In the data rows, the value 128 means zero.
Here are some points, each followed by its number:
[126 112 159 119 120 116 142 133 117 133 137 106 139 144 125 131 130 127
 133 143 136 140 136 132 132 151 124 109 140 112 110 121 124 132 125 122
 157 131 123 109 130 111 143 121 143 117 129 143 115 122 123 116 140 148
 128 129 104 122 128 127 128 151 125 118] 0
[114 109  66 147 137 128 153  82 109 118 103 128 119  90 196 138 109 143
  74 190  95  86 111 125 126 115 105 138  83 134 120 127 129 121 140  96
 116  89 153 101 147 131 104 123  93 142 122  90 153  88 139 110 139 105
 139 125 130 101 115 118  90 127 144 179] 1
[ 96 124  45  98 126 144 162 113 118 111 115 125 150 101  98 109 109 114
 133 148 116 138 123 116 120 131 105 121 123 149 127 112 100 118 117 103
 102 136 137 148 126 118 127 116 122 113 118 164 135 107 114 134 137 120
 131 149 147 138 123  91 114 150 145 127] 2
[105 123  95 131 123 152 134 122 119 120 128 118 129 110 116 171 124 109
 141 117 146 133 129 132 102 128 125 130 113 133 130 134 119 139 137 115
 121 120 129 118 146 116 135 121 132 116 103 141 118 108 139 129 122 131
 115 104 109 108 131 126 107 121 147 132] 3
[170 162 131 131 118  77 100 187 195 138 144 127 123 149 150 102  96 246
  78 119 137 127 138  63 116  81 111 132 165 128 142 138 142 113 144 181
 112 122 164 111 124 131  92 139  93 143 130  59 120 142 130 110  82 141
 135 141 180 167 124 176 138 149 176 155] 4
[111 138 109 126 129 113 146  90 150 119 103 154  59  96  99 112 136 120
  80 118 122 144 124 123 110 161 123 150 160  97 107 122 160 130 120  97
 124 139 140 127 105 144 152 108 136 127 112 134 182 143 152 152 123 108
 106 160 122 121 124 129 141 107 126 133] 5
[162  59 169 152 142 140  47 158 148 166 185 105 110 157 132 147 130 222
 162  99 152 153 110 159 166 123 134 119  73 149 119 149 143 179 160 178
 162 100 133 105 181 118 106 149 173 155 180  86 121 108 117 126 125 139
 150  60 111 153 147 202 124 134 164 183] 6
[128 129 164 113 141 111 129  95 125 126 112 134 112 102  96 126 120 161
  68 136 100 102 138 104 134 148 154 133 133 103 101 108 151 104 133 109
 140 172 178  94 140 132 108 126 140 130 137 122 170 113 148 173 131 134
 124 138 129 117 112 151 102 108 129 110] 7
[117  92 206 125 167 108 171  86 154  82  94 110 184  55 120 190 132 143
 149  85 189  74 117 197  86 197 202 115  91 120 145 151  90 139 148  94
 161 127 139  86 165 129  88 181  86 124 149 127 124  90 179 133 155 106
 162 145  55 115 212 151  64 132 114 148] 8
[133 124 120 137 129 134 134 119 127 125 132 116 131 136 127 117 127 143
 109 156 124 126 131 134 126 141 138 137 140 119 130 116 123 144 121 118
 136 117 136 124 133 121 121 110 130 136 135 125 130 130 154 134 123 131
 127 139 138 120 127 125 123 133 121 133] 9
[126 111 156 128 150 116 180 144 170 112 119 135 114  74 127 129 130 156
 124  69 157 136 156 175 173 160 145 109  87 158  80 140 116 144 120 155
  98 113 107 178 125 139 106 189 133 139 128 142 130 115 121 125 158 120
 148 109 129 155 134 140 124 117  97 135] 10
[108 111 134 114  73 107 139 107 116 115  75 166 204  71  98 125 139 114
 130 126 132 126 131  98  96 130 147  90 163 180  92  91 170 136 199 123
 174 194 110 144  80  79 141 134 116 107 170 192 138 184  93 156  82 125
 126  94 175 113 104 185 183 114 134 126] 11
[138 165 144 173  90 128  95 133 100 118 199 163 139 110 154 114 116 151
 142 131  73 116 130 124 160  84 107 155  93 157 121 143 123 104 148 168
 126 133 105 123  77 115  64 114  66 103 110  88 117 162 129 125 132 161
 138 119 164 111 130 104 167 165 102  98] 12
[136 118 110 130 105 158 108 142 125 149 136 127 103 143 119 133 132 105
 117 151 125 155 112 129 131 126  72 150 147 112 126 139 164 134 131 116
 138 116 141 130 141 118 153  98 156 117 129 118 135 136 110 101 144 124
 129 118 139 110 124 114 139 103 157 153] 13
[125 115 206 112 113  94 184 166 101 124 144  94 118 162 138 173 146 146
 189 153 146 184 177 127 151 167 139 114 130  89 127 119  89 144 124 118
 140 158 120  82  97 131 159 139 158  85 149 141  89 132 142  55 186 167
  81 133  49  80 139 136 148 197 109 107] 14
[112 125 156 119 157 124 189  96 158 127  90 111 151 103 140 129 147 134
  92 125 111 124 133 141 139 180 173 127 126 123 122 116 111 125 132 102
 113 139 126 132 137 153 153 127 113 140 136 130 135 110 180 121 130 126
 132 163  86 115 150 134  94 119 119 149] 15
[148 129 136 117 153 104  81 150 116 121 160 137 120 146 117 132 131 175
 160 117 175 103 136 134 144 129 142 119 146 140 117 141 149 148 153 172
  97 133 125 131 116 135 121 137 120 138 128 139 124 140 103 127 142 131
 115 122 174 124 134 142 147 152 116 132] 16
[144 137 121  67 145  91 155  91 138 126  93 148 118  98  92 142 126 122
  76 114 133 147 135  96 119 156 129 157 171  69 116 113 178 140 126  89
 117 140 145 137  96 157 176  98 158 119 125 143 164 143 158 171 123  87
 109 126 130 131 121 145 159  92 119 134] 17
[131 143 102 125 113 131 125 129 133 130 137 132 122 139 129  99 110 122
 120 137 105 139 121 116 137 118 116 144 140 131 154 126 122 107 122 131
 122 135 121 142 118 126 118 113 122 147 129 122 129 139 129 145 129 126
 123 144 143 142 135 118 136 126 133 125] 18
[125 110 181 105  95 134  98 140 162 171 156 118 143 160 137 114 141 128
 118 134  95 189 111 124 163 108 103 158 112 106 167 140 118 124 102 127
 157 119 145 105 137 122 126 134 147 145 153 107 124 154 146 126 137 155
 147 163  96 101 145 138 124 137 139  94] 19
Which two points above are nearest to each new point by angle? Their numbers follow each, nearest first.
[137 129 111 145 117 138 133 138 126 108 132 146 102 118 132 136 126 126
 153 118 132  99 114 120 125 126 114 123 123 114 119 129 121 140 116 133
 122 141 101 139 123 105 119 137 114 115 124 121 134 123 115 134 121 110
 119 127 133 145 105 119 161 141 125 136] 12 16
[137 116 191 120 118  93 144 141 115 153 159 111 142 178 157 162 145 145
 153 134 166 168 172 153 136 142 100 107 133 100 130 119  73 129 162 122
 142 134 104 120 118 124 148 160 145 107  94 147  72 124 137  89 141 174
 113 138  76 109 141 140 106 191 107  97] 14 0
[ 89 157  96 157 124 173  87 148 120 124 120 118 164 115 172 145 103  86
 142 150 125 117  76 119 104  70 101 106 123 145 151 152  93 100 130 159
 143  77 168 160 186 152  87 109  98 133 133  87 100 152 109 103  80 119
 144 111 141  92 130 134  88 101 166 142] 1 3
[116 106 152 133  77 121 128 156 137  96 116 136 136  96  87 138 124 156
 115 168  95 105 113 141 114 129  99 115 172 161 129 125 135 128 123  98
 163 191 139 128 138  80 119 140 131 108 186 149 182 142 105 183 115 114
 167 100 163  97 115 150 153  73 144 134] 11 7
[119 130 145 105 135 130 156 113 120 118 147 124 138 113 114 131 118 157
 116 133 104 125 108 135 121 123 136 138 121 112 142 117 155 116 128 138
 114 145 139 126 130 129 107 127 109 144 122 131 133 125 150 138 133 123
 130 144 121 133 133 141  98 129 127 107] 7 15
[103 116 105 138 108 135 107 167 120 114 146 126 152 147 165 133 107 132
 198 115 140 110 102 139 138  84 130 106 109 131 130 135 116 154 111 168
 109 102 110 153 122  90  80 150  60 119 128 132  91 119  99  90 147 122
 137 141 174 174 120  92 153 150 124 113] 12 16
[121 127 141 123 124 101 132 130 107 121 103 129 122 136 119 138 147 130
 156 113 145 116 153 114 133 151 148 119 144 126  98 120 160 146 125 118
 123 148 141 132 111 111 142 118 123  95 136 144 136 140 105 144 117 136
 104 104 143 121 115 133 152 117 108 118] 11 17
[111 137 147 120 136 118 136 117 154 122 115 102 159 105 128 148 130 127
 113 124 136 149 118 130 110 133 150 120  99 142 136 129 115 125 132 110
 138 120 138 128 144 130 131 139 134 149 144 120 118 118 129 131 108 132
 146 119 120 104 163 140  89 117 142 142] 8 15
[100 119  97 135 129 156 127 130 129 133 126 126 135 112 125 143 136 115
 161 109 168 124 127 121  93 124 119 124 110 126 117 128 115 150 127 108
 123 122 129 127 149 117 145 118 139 104 113 126 116 111 125 124 120 121
 112 102 100 108 145 125 116 128 150 136] 3 2
[113 141 125 137 141 119 126 111 132 135 136 133 127 104 119 135 124 139
 133 109 119 128 128 132 154 123 134 135  97 137 123 133 139 127 142 123
 106 127 127 129 125 135 103 125 114 135 127 126 148 116 136 141 130 128
 133 126 119 129 143 132 118 116 124 109] 10 12
[130 124 127 123 121 142 129 110 135 139 126 140 136 133 126 121 135 123
 109 126 108 129 114 126 122 113 112 131 123 124 139 127 136 117 127 131
 148 127 118 109 132 127 130 156 126 130 123 131 145 140 146 105 115 111
 136 136 112 131 125 134 125 141 126 125] 19 1
[116 118 129 120 116 140 147 119 151 129 117 138 131 127 126 115 129 119
 123 134 114 129 126 131 135 135 115 126 103 142 126 122 126 118 130 121
 115 145 122 143 111 115 129 138 129 118 128 147 129 120 115 128 135 125
 142 140 130 123 118 113 123 125 118 132] 2 10
[145 142 119 139 147 138 124 126 117 129 127 136 104 136 130 122 131 108
 127 112 131 115 128 115 136 140 101 148 127 118 112 131 143 123 140 150
 109 117 108 149 110 131 118 110 122 117 106 117 153 131 145 127 141 115
 110 129 132 115 120 130 138 118 108 128] 5 12
[135 136 121 110 133 159 151 109 149 127 126 129 122 149 118 111 136  95
  95 131 125 141 103 115 125 141  83 156 128 104 157 123 123  97 131 112
  98 156 102 130 118 150 136 101 143 146 100 138 129 126 146 134 149  90
 117 172  97 135 138  97 113 136 129 114] 18 5
